rotation steps, each row followed by its count of steps
The counts run from 0 to 747.
[155 170 182 115 114 108  93  99 139 140  88 150 125  89 147 141 110 123
 102 133 176 113 143 140 122 127 130 116  93  68 162 133 142 114  97 163
  99 126 118 142 166 143  98]
65
[105 162 140 121 173 114 134 137 108  95 144 125 131 130 154 153 158 116
 117  83  96 134 182  88  91 114 134 164 120 146 129 131 149  84 103 124
 129 135 136 131 175 159 166]
354
[ 92 101 116 135 117 145 121 136 146 117 121 128  98 145 106  57 116 206
  99 109 172 109 135 172 139 131 113 136 132  90 142 102 136 131 129 151
 132  97 152 133 124 150  85]
526
[135 143 149 144 146 126 145 127 129 139 134 117 130 120 113 115 210 119
  92  79 107 154 137 116 130 133 101 134 176 140 114 110 130 136 140  75
 160 130 122 111 160 201 104]
229
[176 149 183 142 169 124 152  89 126 156 107 123 105 121 135  92 172  89
  96 120 133 116 132 139 148 148 123  92 134 117 173 153 147 120 130 121
 118 168 111 134 154 195  99]
155
[125 136 127 118 128 108 124  94 128 110 109 154  91 131 158  99  85 143
 115 120 180  97 168 142 133  65 112 148 119  96 172 114 122 117  97 152
 105 119 168 132 167 158 114]
413
[ 81 126 180 117 126 169 128 167 119 115 146 115 121 132 117 118 153 177
 105 132 114 106 122 122  94 198 131 124  71 115 125 153 155  77 132 165
 101 119 111 114 123  85 122]
388
[128 112 137 141 143 136 124 136 153 148  99 128 102 162 104  75 141 169
 111 103 192 123 103 121 147 193 143 157 127 117 119 103 118 104 123 157
 133  97 134 152 151 158  79]
656
[114 103 111 114 147 149 169 163 110 128 170 109  78 186 119 105 137 185
 142 101 124  93  93  90 136 145 121 160 129 170 102 106 127  93 137 145
 136 120 153 112 125 135 101]
451
[124 139 147 114  88 132 128 123 129 129 155 134  73 144 104  88 115 199
 115 134 180 105 103 168 155 104  86 109 102 102 139 130 143 149 135 141
 121 115 136  85 138 139  77]
531
[ 86 129 157 119  80 133 149 129 105 135 127 151 149 123 163 139 144 183
  93 105 157 151  95 119 141 106 116 101 136  87 106 121 145 110 154 168
 135 103 124 113 165 132  64]
190
[175 120 117 113 147 108 120 117 101 135 141 125  80 125 191 138 116 142
 102 102 125 110 113 161 117  66 124 104 134 108 141 116 133 109 114 143
 140 143 131 171 152 173  92]
132
[ 95 122 157 147 145 127 165 102 116 122 105 151 156 104 192 137 142 120
  95  97 103 138 172 103 111 108 152 110 142  87 169 118 134  80 123 149
 111 120 136 165 167 155 114]
280
[113 141 153 142 120 112 166  84 121 130 107 149 150 107 169 149 159 110
  93  92 141 148 163  90 135  82 109 116 166  95 139  96 122 121 135 122
 124 115 133 117 181 180  85]
77
[105 118 172 129  93 171 142 133  98 132 179 117 121 104 120 148 155 169
 104 147  93  82 122 127 109 164 130  89  88 122 116 135 151 101 153 151
 109 141 104 105 115  79 107]
45
[ 90 107 123 121 149 146 159 166 105 118 150 118 114 177 121 120 171 182
 132  91 119 122  97  73 120 164 128 174 137 153  89 118 144  93 135 154
 134 118 141 122 141 121 105]
450
[170 161 174 142 175 131  99 122 139 129 106 116 110 102 115 106 188  86
  94 110 110 115 166 144 118 176 128 135 117 127 150 133 137 117 104  88
 134 150 104 153 165 176 137]
707
[152 114 154 130 122 147 157 136 109 150 158 118  64 147 116  88 137 182
 115 151 127  84  84 158 145 135 118  76 114 131 151 154 144 123 147 138
 115 167 126 112 115 127  65]
41
[106 128 162 127 104 166 129 155  93 128 190 106 115 105 130 167 163 169
  99 112  77 100 116 143  96 164 134  98  98 123 101 124 145 104 146 128
 127 138  92 120 122  83  99]
253
[123 102 136 142  99 140 138 118 109 146 126 144 114 122 167 104 124 182
  87 123 150 119  91 176 146  97 127  79 126  74 144 137 149 112 141 162
 130 130 137 140 142 147  56]
397
[102 142 167 111 106 152 114 126 106 100 168 128 109  85 151 157 108 165
 114 129 102  86 189 147  84 103 131 121  67 112 153 135 132 111 106 143
 102 136 130 113 131  78 150]
614
[141 130 126 120 150 151 121 143 149 121 145 107  64 170  74  88 137 163
 144 111 160  79 122 104 118 180 135 180 102 171 126  94 120 109 109 129
 130 116 148 100 123 126 126]
446
[ 80 146 124 123 115 133  69 171 133 112 132 135 133 118 133 140 139 184
 102  67 141 136 126 149  87 132 122 168 109  95  86 106 144 101 103 145
 136  88 128 156 175 132 115]
674
[114 153 160 133 116 123 173  66 112 117 152 134 125 111 131 155 153 119
 132 119 118 105 184  79 138  77 112 126 138 141 144 102 106 135 143 104
 113 120 131  53 141 140 112]
79
[127 137 153 139 187 118 151 114 115 104  92 140 126 133 171  84 173 104
  88 107 113 157 156 123 117 109 115 124 138 109 162 163 157 102 118 117
 111 143 132 163 174 209 125]
150
[155 121 127 128 184 146 100 157 144 138 131 102  71 155  91  72 151 153
 112  93 148  97 124 152 122 194 139 163 117 138 138 109 128 102 102 121
 133 129 128 160 134 169 116]
239
[170 177 144  99 123 104 130  86 119 138 140 137  69 140 142 147 107 144
 133 119 164 102 145 103 141  60  96 147 125 135 145 117 120 126 110 113
 113 136 150  95 167 174 116]
210
[133 136 162 138 160 154 147 100 135 103 127 125  86 128 104  87 137 114
 127 138 108  72 197 103 109 161 141 143  93 159 190 122 138 102 115 119
  93 142 147 110 132 123 153]
502
[173 136 124 133 158 118 150  95 114 124 154 120  67 123 146 115 144 120
 112 108 100  94 159 147 124  56 121 125 148 143 154 108 127 138 115  83
 134 142 133 125 142 196 123]
700
[ 86 114 139 147 137 147 139 150 134 138  97 126 127 159 121  97 168 164
 104  86 160 144  91  91 128 198 130 156 137 102 100  99 137  91 141 158
 139  92 135 142 151 154  82]
657
[ 73 130 161 148 157 143 180 113 126  94 108 139 142 159 113  94 153 134
 122 113 128 120 166  57 130 162 131 156 132 131 146 123 133  85 133 133
 107 107 148  90 151 135 134]
298
